In the data rows, the value 50 means zero.
Here are some points, one per row:
47 & 57 & 50 & 53 & 64 & 52 & 39 & 55 & 37 & 48 & 53 & 35 & 44 & 52 & 61 & 41 & 55 & 69 & 58 & 44 & 26 & 56 & 40 & 49 \\
34 & 48 & 42 & 42 & 49 & 37 & 72 & 58 & 56 & 67 & 54 & 63 & 59 & 57 & 55 & 49 & 65 & 54 & 62 & 34 & 57 & 43 & 63 & 43 \\
53 & 58 & 64 & 56 & 51 & 66 & 38 & 64 & 59 & 71 & 61 & 61 & 46 & 54 & 57 & 63 & 44 & 53 & 50 & 70 & 42 & 42 & 57 & 53 \\
53 & 51 & 93 & 51 & 57 & 59 & 39 & 35 & 46 & 36 & 53 & 45 & 45 & 36 & 59 & 48 & 54 & 52 & 45 & 57 & 64 & 64 & 45 & 32 \\
48 & 47 & 53 & 53 & 80 & 26 & 64 & 55 & 60 & 32 & 44 & 48 & 47 & 66 & 46 & 49 & 42 & 58 & 36 & 45 & 59 & 50 & 75 & 35 \\
46 & 33 & 46 & 67 & 50 & 50 & 48 & 66 & 33 & 75 & 38 & 53 & 52 & 43 & 31 & 44 & 49 & 58 & 53 & 50 & 33 & 44 & 67 & 49 \\
52 & 52 & 31 & 51 & 59 & 38 & 59 & 52 & 35 & 42 & 61 & 32 & 66 & 47 & 48 & 67 & 58 & 42 & 41 & 38 & 40 & 35 & 55 & 52 \\
42 & 59 & 38 & 60 & 40 & 45 & 41 & 42 & 56 & 69 & 56 & 46 & 61 & 50 & 63 & 39 & 51 & 53 & 34 & 49 & 51 & 57 & 73 & 50 \\
43 & 29 & 59 & 40 & 59 & 56 & 36 & 54 & 55 & 49 & 38 & 28 & 53 & 40 & 59 & 41 & 40 & 55 & 68 & 55 & 49 & 63 & 66 & 55 \\
72 & 32 & 58 & 55 & 59 & 46 & 60 & 42 & 51 & 47 & 47 & 58 & 44 & 34 & 34 & 46 & 57 & 59 & 56 & 47 & 47 & 59 & 53 & 60 \\
55 & 36 & 41 & 26 & 61 & 51 & 48 & 57 & 53 & 44 & 58 & 57 & 54 & 42 & 49 & 55 & 49 & 39 & 47 & 46 & 56 & 47 & 52 & 40 \\
48 & 45 & 48 & 82 & 41 & 40 & 38 & 81 & 39 & 33 & 38 & 67 & 40 & 35 & 70 & 65 & 66 & 50 & 52 & 44 & 39 & 49 & 54 & 53 \\
34 & 57 & 37 & 58 & 53 & 47 & 47 & 56 & 38 & 57 & 50 & 45 & 40 & 62 & 47 & 65 & 74 & 58 & 49 & 57 & 40 & 35 & 57 & 38 \\
45 & 48 & 36 & 45 & 54 & 55 & 41 & 55 & 52 & 22 & 52 & 39 & 48 & 51 & 51 & 40 & 48 & 61 & 59 & 55 & 52 & 53 & 28 & 62 \\
59 & 54 & 41 & 32 & 49 & 47 & 52 & 60 & 48 & 55 & 51 & 53 & 55 & 30 & 45 & 55 & 38 & 50 & 45 & 47 & 36 & 36 & 46 & 41 \\
41 & 48 & 56 & 54 & 46 & 37 & 53 & 67 & 68 & 63 & 44 & 36 & 57 & 43 & 55 & 43 & 63 & 54 & 60 & 41 & 78 & 41 & 20 & 58 \\
52 & 57 & 45 & 38 & 55 & 49 & 52 & 48 & 56 & 53 & 50 & 60 & 66 & 58 & 29 & 58 & 52 & 47 & 65 & 62 & 34 & 52 & 71 & 21 \\
49 & 70 & 42 & 55 & 54 & 46 & 66 & 34 & 41 & 50 & 54 & 55 & 69 & 38 & 66 & 41 & 49 & 42 & 71 & 59 & 53 & 50 & 44 & 56 \\
50 & 51 & 38 & 50 & 54 & 67 & 61 & 55 & 37 & 49 & 66 & 56 & 59 & 75 & 47 & 48 & 31 & 44 & 43 & 41 & 67 & 62 & 56 & 43 \\
59 & 46 & 37 & 54 & 52 & 55 & 37 & 36 & 37 & 61 & 30 & 57 & 55 & 57 & 57 & 69 & 52 & 56 & 50 & 35 & 48 & 49 & 39 & 43 \\
48 & 48 & 61 & 57 & 39 & 38 & 39 & 34 & 59 & 56 & 84 & 50 & 57 & 53 & 53 & 34 & 46 & 54 & 41 & 61 & 45 & 46 & 38 & 51 \\
55 & 59 & 73 & 41 & 53 & 49 & 44 & 64 & 29 & 63 & 45 & 56 & 35 & 63 & 38 & 51 & 32 & 49 & 66 & 49 & 50 & 71 & 54 & 45 \\
42 & 64 & 46 & 48 & 47 & 59 & 49 & 44 & 47 & 31 & 50 & 46 & 49 & 47 & 41 & 30 & 41 & 44 & 58 & 46 & 48 & 39 & 43 & 38 \\
53 & 57 & 50 & 49 & 36 & 57 & 68 & 58 & 53 & 53 & 51 & 37 & 70 & 54 & 52 & 64 & 26 & 46 & 53 & 53 & 55 & 30 & 49 & 49 \\
50 & 61 & 31 & 48 & 35 & 66 & 77 & 29 & 59 & 41 & 56 & 54 & 24 & 34 & 58 & 26 & 47 & 55 & 41 & 48 & 42 & 50 & 37 & 65 \\
49 & 51 & 35 & 51 & 26 & 36 & 38 & 38 & 48 & 44 & 56 & 44 & 38 & 47 & 52 & 58 & 35 & 55 & 77 & 40 & 48 & 37 & 58 & 53 \\
59 & 58 & 58 & 46 & 49 & 69 & 46 & 52 & 59 & 40 & 44 & 43 & 49 & 60 & 61 & 41 & 52 & 37 & 55 & 31 & 45 & 65 & 51 & 55 \\
62 & 37 & 52 & 48 & 42 & 68 & 54 & 47 & 65 & 53 & 40 & 51 & 54 & 41 & 48 & 43 & 64 & 56 & 47 & 53 & 58 & 37 & 56 & 43 \\
37 & 47 & 40 & 43 & 47 & 48 & 39 & 50 & 39 & 53 & 41 & 62 & 54 & 45 & 48 & 52 & 41 & 40 & 32 & 65 & 42 & 48 & 46 & 29 \\
37 & 60 & 64 & 59 & 52 & 47 & 37 & 52 & 54 & 59 & 39 & 62 & 70 & 57 & 41 & 70 & 52 & 54 & 39 & 46 & 40 & 84 & 37 & 50 \\
69 & 44 & 55 & 67 & 27 & 52 & 51 & 51 & 50 & 56 & 46 & 44 & 46 & 56 & 49 & 62 & 52 & 44 & 42 & 61 & 74 & 52 & 56 & 47 \\
50 & 49 & 67 & 54 & 56 & 33 & 41 & 60 & 63 & 49 & 37 & 48 & 43 & 39 & 45 & 62 & 38 & 74 & 43 & 51 & 62 & 53 & 55 & 53 \\
47 & 41 & 39 & 32 & 42 & 61 & 54 & 39 & 46 & 53 & 71 & 66 & 60 & 50 & 52 & 52 & 49 & 43 & 39 & 41 & 48 & 44 & 46 & 60 \\
38 & 50 & 55 & 54 & 42 & 53 & 60 & 53 & 56 & 48 & 55 & 42 & 32 & 50 & 21 & 42 & 60 & 13 & 37 & 44 & 48 & 43 & 49 & 55 \\
48 & 48 & 53 & 72 & 58 & 54 & 35 & 63 & 76 & 47 & 57 & 55 & 45 & 60 & 42 & 60 & 45 & 56 & 53 & 51 & 51 & 47 & 55 & 71 \\
47 & 65 & 53 & 39 & 50 & 49 & 56 & 63 & 36 & 42 & 47 & 41 & 51 & 71 & 33 & 42 & 62 & 59 & 35 & 49 & 49 & 52 & 44 & 51 \\
45 & 53 & 43 & 57 & 44 & 55 & 36 & 39 & 42 & 48 & 39 & 56 & 34 & 46 & 61 & 52 & 42 & 50 & 59 & 76 & 48 & 62 & 53 & 45 \\
53 & 44 & 40 & 35 & 46 & 39 & 47 & 42 & 71 & 29 & 39 & 65 & 46 & 66 & 51 & 35 & 66 & 60 & 53 & 46 & 46 & 56 & 36 & 46 \\
45 & 51 & 59 & 39 & 59 & 49 & 49 & 32 & 45 & 43 & 56 & 57 & 39 & 40 & 44 & 47 & 71 & 63 & 55 & 47 & 58 & 38 & 52 & 63 \\
67 & 65 & 50 & 63 & 46 & 61 & 46 & 35 & 51 & 55 & 53 & 42 & 49 & 49 & 55 & 35 & 47 & 52 & 43 & 32 & 76 & 39 & 50 & 42 \\
56 & 39 & 54 & 46 & 34 & 61 & 83 & 46 & 59 & 50 & 61 & 50 & 61 & 51 & 42 & 50 & 46 & 65 & 45 & 48 & 34 & 31 & 37 & 47 \\
65 & 54 & 44 & 26 & 33 & 45 & 47 & 56 & 44 & 52 & 51 & 73 & 51 & 69 & 47 & 48 & 49 & 44 & 45 & 69 & 54 & 42 & 48 & 73 \\
47 & 47 & 62 & 64 & 67 & 65 & 66 & 48 & 50 & 45 & 53 & 48 & 39 & 50 & 33 & 44 & 45 & 44 & 64 & 46 & 54 & 71 & 41 & 60 \\
62 & 36 & 57 & 57 & 67 & 52 & 46 & 44 & 65 & 57 & 45 & 38 & 48 & 62 & 76 & 40 & 56 & 35 & 53 & 41 & 46 & 38 & 38 & 44 \\
46 & 60 & 50 & 52 & 45 & 56 & 47 & 45 & 53 & 45 & 29 & 53 & 57 & 56 & 48 & 45 & 41 & 49 & 46 & 75 & 39 & 48 & 77 & 63 \\
63 & 50 & 31 & 33 & 61 & 41 & 52 & 53 & 62 & 54 & 59 & 35 & 48 & 34 & 45 & 55 & 65 & 33 & 40 & 58 & 50 & 73 & 53 & 39 \\
37 & 48 & 50 & 39 & 59 & 42 & 59 & 43 & 47 & 64 & 55 & 33 & 39 & 53 & 60 & 69 & 41 & 37 & 55 & 54 & 39 & 54 & 55 & 47 \\
40 & 40 & 52 & 50 & 49 & 59 & 65 & 56 & 34 & 55 & 57 & 50 & 55 & 45 & 63 & 64 & 53 & 46 & 32 & 51 & 59 & 67 & 46 & 49 \\
52 & 38 & 64 & 61 & 59 & 26 & 46 & 51 & 38 & 44 & 38 & 42 & 44 & 44 & 49 & 55 & 49 & 42 & 53 & 60 & 62 & 51 & 36 & 65 \\
53 & 59 & 57 & 48 & 42 & 40 & 32 & 41 & 42 & 48 & 45 & 60 & 55 & 37 & 62 & 45 & 51 & 44 & 56 & 36 & 59 & 47 & 43 & 69 \\
These points spread out most along one direction. Take the direction at right angles to it along which they spread out most. Go by this last direction. How far along it is each point below, from 0 to 99? 50 is the average, and the first point above lies past it. One standard deviation of the points above along it is 16.
55 & 59 & 73 & 41 & 53 & 49 & 44 & 64 & 29 & 63 & 45 & 56 & 35 & 63 & 38 & 51 & 32 & 49 & 66 & 49 & 50 & 71 & 54 & 45 \\ 46
37 & 47 & 40 & 43 & 47 & 48 & 39 & 50 & 39 & 53 & 41 & 62 & 54 & 45 & 48 & 52 & 41 & 40 & 32 & 65 & 42 & 48 & 46 & 29 \\ 27
38 & 50 & 55 & 54 & 42 & 53 & 60 & 53 & 56 & 48 & 55 & 42 & 32 & 50 & 21 & 42 & 60 & 13 & 37 & 44 & 48 & 43 & 49 & 55 \\ 49
50 & 51 & 38 & 50 & 54 & 67 & 61 & 55 & 37 & 49 & 66 & 56 & 59 & 75 & 47 & 48 & 31 & 44 & 43 & 41 & 67 & 62 & 56 & 43 \\ 32
37 & 48 & 50 & 39 & 59 & 42 & 59 & 43 & 47 & 64 & 55 & 33 & 39 & 53 & 60 & 69 & 41 & 37 & 55 & 54 & 39 & 54 & 55 & 47 \\ 35
52 & 52 & 31 & 51 & 59 & 38 & 59 & 52 & 35 & 42 & 61 & 32 & 66 & 47 & 48 & 67 & 58 & 42 & 41 & 38 & 40 & 35 & 55 & 52 \\ 28
48 & 47 & 53 & 53 & 80 & 26 & 64 & 55 & 60 & 32 & 44 & 48 & 47 & 66 & 46 & 49 & 42 & 58 & 36 & 45 & 59 & 50 & 75 & 35 \\ 40
45 & 48 & 36 & 45 & 54 & 55 & 41 & 55 & 52 & 22 & 52 & 39 & 48 & 51 & 51 & 40 & 48 & 61 & 59 & 55 & 52 & 53 & 28 & 62 \\ 73
47 & 57 & 50 & 53 & 64 & 52 & 39 & 55 & 37 & 48 & 53 & 35 & 44 & 52 & 61 & 41 & 55 & 69 & 58 & 44 & 26 & 56 & 40 & 49 \\ 60
62 & 36 & 57 & 57 & 67 & 52 & 46 & 44 & 65 & 57 & 45 & 38 & 48 & 62 & 76 & 40 & 56 & 35 & 53 & 41 & 46 & 38 & 38 & 44 \\ 68
53 & 44 & 40 & 35 & 46 & 39 & 47 & 42 & 71 & 29 & 39 & 65 & 46 & 66 & 51 & 35 & 66 & 60 & 53 & 46 & 46 & 56 & 36 & 46 \\ 65
53 & 59 & 57 & 48 & 42 & 40 & 32 & 41 & 42 & 48 & 45 & 60 & 55 & 37 & 62 & 45 & 51 & 44 & 56 & 36 & 59 & 47 & 43 & 69 \\ 72
